In the data rows, the value 128 means zero.
Here is a table of points, one per row:
[125 155 176 131 108 116 121 122 124 142  99  90 108  91 104 129 116  96
 181 149 143 195  99  99 121 108  86 156 124  61 113 107 139 125 136 165
 137 133 119 178  92 122 135 189 167 148 162 199]
[127 130 130 113 133  85 112 104 131 108 115 112 131 143 251 177 150 127
 138  89 101 118 126 131 113 128 182 169 223 155 167 115 109 123 125 129
 118 122 211 228 222 150 102 126 111 118 116 122]
[213 164 177 149 134 146 142  99 129 109 133 134 121 110 149  99 113 165
 169 186 157 113 113  99 171 116  88 115 116 151 110  98 116 135 108 160
 109 146 128  89 183 112 149 192 144 145 159 114]
[123 100 127 144 167 187 188 177 178 164 152  97 113 107 107 134 107 100
 152  86 159  69 118 173 175 159 123  73 117 121  92 130 117 109 117 100
 131 160 182 226 147 106 144 114 131 110 121 110]
[117 139 125 131  80 122 125 105 116 155 212 217 150 113  90 128 122 102
 109 142 137 137 120 124  94 144 156 174 236 182 122  91 124 107 112 131
 124 232 180 163 103  87 126 122  99 113 101 107]
[188 146 187 141 103 114 140 169 126  86 152 112 120  95 137 117 180 165
 135 197 167 102 110 131 108 161 152 122 119  79 119 127 114  77 149 147
 118 137 113 119 106 151 144 160 154 159 138 140]
[ 87 124 110  96 108 112 140 124 122 106 140 123 145 206 126 146 111 106
  97  85 119 115 120 144 201 217 141 133 185 106 105 108 139 153  62 135
 128 115 107 110 159 210 153 222 140 122 119 158]
[108  89 126 104 125 135 126 120  71 156 126 107 100 110 233 168 111  84
 132 170 173 160 132 126 117 134 169  85 105 114 120 102 208 132 106 110
 102 113  90 112 119 110  86  89 118 129 128  99]
[153 193 160 135 123 124 135 116 111 123 121 108  72 103  98  99 143  99
 124 108 122 118 109 115 154 128 145 148 203 127 198 213 113 167  74 117
  91 101  90 134 119 128 138  62 154 142 188 180]
[129 119 145 122 110 122 129 137 137 135 163  89 101 206  94 136 130 108
 113  96 131 130 124 107 123 106 105 130 200 164 217 196 148 144 246 105
  96  94 132 108 134  92 140 135 120 118  92 105]
[138 136 101 118 131 129 135 124 135 136 122 135 111 180 221 133 102 154
  85 115 180 209 130 111 119 111 132 110 121 116  99 111  85 205 227 109
 119 130 118 134  76 127 138 112 133 131 103 153]
[142 120 184 253 168 193 151 117 123 106 128 109 130 114 104 154 140  97
 128  89 106 173 183 101  94 105 139 106 116 127  91 157 147 137 116 136
 103 131 136 146 148 225 112 155 137 119 108 102]
[ 61 193 189 166 158 126 121 105 112 118 124 103 123  98 116 128 187 188
 145 175 152 102 104 113 168 110 142 113 104 136 105 135 115 102 142 138
 159 127 126 112 125 136 157 159  77 204 154 146]
[ 98 147 105 114 113 123 112 150 107 129 108 121 185  96 116 107  96 119
 136 132 113 121 244 178 144  99 108 124 154 101  70 112  98 144 205 153
  84 103 126 100 116 107 108 101 119  98  99 108]
[172 167 175 122 171 137 100 153 141 136 112 100 108  91 100 111  75 135
 120 126 111 115 126 127 109 134 164 131 229 234 164 118 153 120 115 155
 120  90 101 127  98 115 114 118 142 155 174 191]
[109 121  60  97 139 125 136 148 172 255 209 151 119  84 126 123 153 177
 173 183 131 136 137 128  93 116 130 117 116 114 141 132 112 116 126 130
 129  96  87 105 172 200 175 193 140 131 117 109]
[120  85  97  71 131 102 130  97 136  97 106 149  99 160  87 101 135 164
 143 191 183 138 114 142 112 114  68 114 137 126 103 139 126  78 121 137
 110 103 155 172 198 234 126  90 125 155  94 130]
[134 136 108 121 116 134 136 117 144 123 127  98 126 201 107 143  73  78
 119 106 124  66 110  65  95  94 137 117  99  90 139 114  92 120  99 157
 158 105 124  90 122 111 110 102  97 153  66 126]
[133 106 104 143 134 113  93  98 117 124  97 147 108 123 104 126 115 103
 120  89 110  98 120  96 193 248 132 139 124 133 115 100 119 158 237 104
 121  98  87 116 107 136  99 114 125 133 117  87]
[113 127 101 127 121  79 125 138 177  98 141 102 107 116 218 180  90 110
 169 172 143 172 128 129 154 120 102 148  95 124 112 125 200 148 101  96
  95 101 139 100  97 106 128  92  88 116 138 103]
[124 134 186 255 164 196 153 154 137 118 105 144 111 115 135 101 122 109
  85 121 114 169 163 160 111 106  95 134 119 113 150  96 119 118 123 109
 132 134 102 137 207 184 148 129  96 108 106 113]
[176 162 193 132  94 136 131 107 123 165  90 111 128 108 110 172 147 193
 141 184 118 141  95 159 152 119 131 108 100 125 137 115  76 112  94  89
 106 106 124 131 110 136 136 159 130 140 153 134]
[119 115  78 105 101  97  74 137  82  92 113 111 152 157 109 114 109 168
 138 187 150 101 149  80 116 118 131 125  67 133 149 124 110 130 106  97
 114 142 149 196 184 203 186 170 142 107 134 100]
[145 109 137  87 123 166  67  93 174 108 131 159 223  87 129 101 195 156
 133  98 105 116  94 103 120 115 126 124 105  94 100 113 194 175 122 108
 117 111 111 125 109 109 170  91 124 109 100  98]
[106  97 101 159 148 132 127 121 119 129 102 111 112 220 125 116 181 205
 133 189 129 109 138 151  78 151 116 115 133 102 118 137 169 169  87 111
 126 108 164 117  83  59 100 138 137 141 121 112]
[124 162 102 120 124  99 190 170 106 128 116 214 213  67 111 128 211 144
 120 101 121 107  92 106 109 119  99 120  95 140 129  90 187 184 122 129
 125  68 115 128 122 112 106 105 122 111 102 106]
[130  88 114 106 135 101 120 131 131 109 118 112 150 122  67 155 142 121
 111 112 165 231 194 113 131 142 124 109 116 107 119  95  81  88  81 174
 175 103 107 112 129  67 145  88 112 104  99 114]
[110  87 105 129  41 158 119 133 114 112 118 118  74  53 204 168 128 150
 117 104 129 102 130 110 145  87 130 147 164 174 145 177 110 123 109 152
 226 122 112 108 107 114 100 118 180 116 100  89]
[154 171  44 128 137 156  76 118 115 127 116 127  96 201 134 150 140  76
 116 118 108 150  77 170 133 103 115 117  83 146 113 156 114  99 144 177
 143 117 121 112 120 109 110 135 144 102 119 110]
[144 132 122 126  96  88 112 107 132 134 100 132 196 104 116  39 101  88
 131 122 135 118 129 144  98 150 123 108 139 137 147 201 135 120 106 101
 231 156 108 112 118 118 110 130  72  89  95 127]
[129 163 222 158 171 136 129 126 111  99 132 143  99  84 114 127  70 134
 131 153 144 162  79 126 108 134 149 136 100 118 111 122 118 113 123  98
 132  79 167  95 153 151 137 182 153  84  85 123]
[123 118 142 116 170 104 132 127 108 129 133 176 245 127 111 139 105 123
 142 112 134 136 118 146 163  99 129 148 156 144 203 164 113 101 111 124
 173 228 129 109  93 130  96 108 161 134 116  56]
[136  80 152 130 112  55 136 157  96 152 116 125 102 215 154 124 105 111
 126  83  66 108  90 135 111 111 112 110  91 145  86 148 126 118 133 194
 124 138 105 109 135 102 171  93 113 145 122 105]
[104 130  91 145 115 126 147 178 182 190 136 118  81  84  92  96 115 133
 110 109  89 140 102 109 170 166 173 101 120 111 106 109 127 133 117 130
 117 210 221 164 151 134  94  98 126 125 132 111]
[ 89 145 129 106 129 146 138 120 144 111 145 122 112 214 152  83 130 115
 124  78 122 127 109 109 116 132 129 136  86 120 137 139 101  57 113 206
 130  86 108 137  81 109  98 116 117  91 142  83]
[102 101  81 135 114 165 156 124 136 108 118 198 243 114 127 146  76 117
 116 139 118 131 117 100 107 149 136 119 111 135 171 205 121 103 139 138
 106  96 145 112 149  90 136 112 162 180 216 217]
[103  70  74 109 123 138 143 139 122 109  83 110 151 141 108  91 148  87
 135  95 128 134 107 137 130 114 183 185 211 196 134  92 120 105 112  77
 109 105 117  85 113 152 184 189 126 169 190 146]
[112  68 102 131 154 106  84 130 123 167 218 174 153  86 123 130 118 122
  95  89 115  98  90 114 126  90  99 109 113 100 104 150  92 108 108  97
 101 113  94 117 118 106  76 127 115 137 200 214]
[120 122  90  83 165 135 144 117 118  83  87 110  77  67 202 182 140 123
 104 122  91 102 122 109 105 134  76 110 155 138 184 166 110 109 115 125
 151 234 137 125  97 109 151 129  97  94 107 132]
[121 102 101  99 130 118 155  85 126  89 142 116 148  91  95 107 117 102
 106 134 100 129 167 220 155 114 164 132  84 116 144 108 119 214 202 165
 106 125 106 135 108 105 115 131 111 139  97 118]
[141 177 173 117 106  99 122 101 151 121 128  77 116 108 131 114 148  95
 107  77 113 124 191 181  70 157  89 137  74 138  96  84 127 114 127  97
 131 155 112 103 151 121 121 133 213 175 178 180]
[113 109 152 106 128 144 113 145 116 118 127 128 118 200  85 153 178 158
 201 194 148 109 115 124 101 137 127 124 117 133 112 112 111 234 187 129
 146 141 122 108 128 119 102  83 103  71 167 127]
[129 129  91 133 120 133 136 121 129 117 121 117 100 214 108 119 145 228
 143 165 113 116 132 117 155 102 143 158 120 115 121  94 230 103 126  83
 122 153  73 114 129  92  95  96 140 105  69 161]
[165 179 174 104 127 121 123 127 114 114 132 196  68 125 110 148 108 114
 111  76 117 104 247 166 121  93 137 113  90  91 121 114 149 111 118 104
 144 115 137 124  99 125 155 157 129 160 211 159]
[149 113 115 141 157 181 138 167 143 226 145 108 113 105 117 116 132 110
  95 115 130 109 148 130 172 168 125 210  83 127 120 122 130 117 112 133
 123 178 224 176 126 139 131  94 113 124 104 134]
Along one direction, these points spread out more than along any other. How far along it is each point below, from 0 to 99? 50 is the average, and the first point above lies past it. One standard deviation of the points above along it is 16.
[ 98 147 105 114 113 123 112 150 107 129 108 121 185  96 116 107  96 119
 136 132 113 121 244 178 144  99 108 124 154 101  70 112  98 144 205 153
  84 103 126 100 116 107 108 101 119  98  99 108] 37
[134 136 108 121 116 134 136 117 144 123 127  98 126 201 107 143  73  78
 119 106 124  66 110  65  95  94 137 117  99  90 139 114  92 120  99 157
 158 105 124  90 122 111 110 102  97 153  66 126] 34
[104 130  91 145 115 126 147 178 182 190 136 118  81  84  92  96 115 133
 110 109  89 140 102 109 170 166 173 101 120 111 106 109 127 133 117 130
 117 210 221 164 151 134  94  98 126 125 132 111] 50
[103  70  74 109 123 138 143 139 122 109  83 110 151 141 108  91 148  87
 135  95 128 134 107 137 130 114 183 185 211 196 134  92 120 105 112  77
 109 105 117  85 113 152 184 189 126 169 190 146] 50
[125 155 176 131 108 116 121 122 124 142  99  90 108  91 104 129 116  96
 181 149 143 195  99  99 121 108  86 156 124  61 113 107 139 125 136 165
 137 133 119 178  92 122 135 189 167 148 162 199] 75
[154 171  44 128 137 156  76 118 115 127 116 127  96 201 134 150 140  76
 116 118 108 150  77 170 133 103 115 117  83 146 113 156 114  99 144 177
 143 117 121 112 120 109 110 135 144 102 119 110] 34
[172 167 175 122 171 137 100 153 141 136 112 100 108  91 100 111  75 135
 120 126 111 115 126 127 109 134 164 131 229 234 164 118 153 120 115 155
 120  90 101 127  98 115 114 118 142 155 174 191] 63
[110  87 105 129  41 158 119 133 114 112 118 118  74  53 204 168 128 150
 117 104 129 102 130 110 145  87 130 147 164 174 145 177 110 123 109 152
 226 122 112 108 107 114 100 118 180 116 100  89] 35
[127 130 130 113 133  85 112 104 131 108 115 112 131 143 251 177 150 127
 138  89 101 118 126 131 113 128 182 169 223 155 167 115 109 123 125 129
 118 122 211 228 222 150 102 126 111 118 116 122] 41
[141 177 173 117 106  99 122 101 151 121 128  77 116 108 131 114 148  95
 107  77 113 124 191 181  70 157  89 137  74 138  96  84 127 114 127  97
 131 155 112 103 151 121 121 133 213 175 178 180] 71
[153 193 160 135 123 124 135 116 111 123 121 108  72 103  98  99 143  99
 124 108 122 118 109 115 154 128 145 148 203 127 198 213 113 167  74 117
  91 101  90 134 119 128 138  62 154 142 188 180] 61
[117 139 125 131  80 122 125 105 116 155 212 217 150 113  90 128 122 102
 109 142 137 137 120 124  94 144 156 174 236 182 122  91 124 107 112 131
 124 232 180 163 103  87 126 122  99 113 101 107] 37
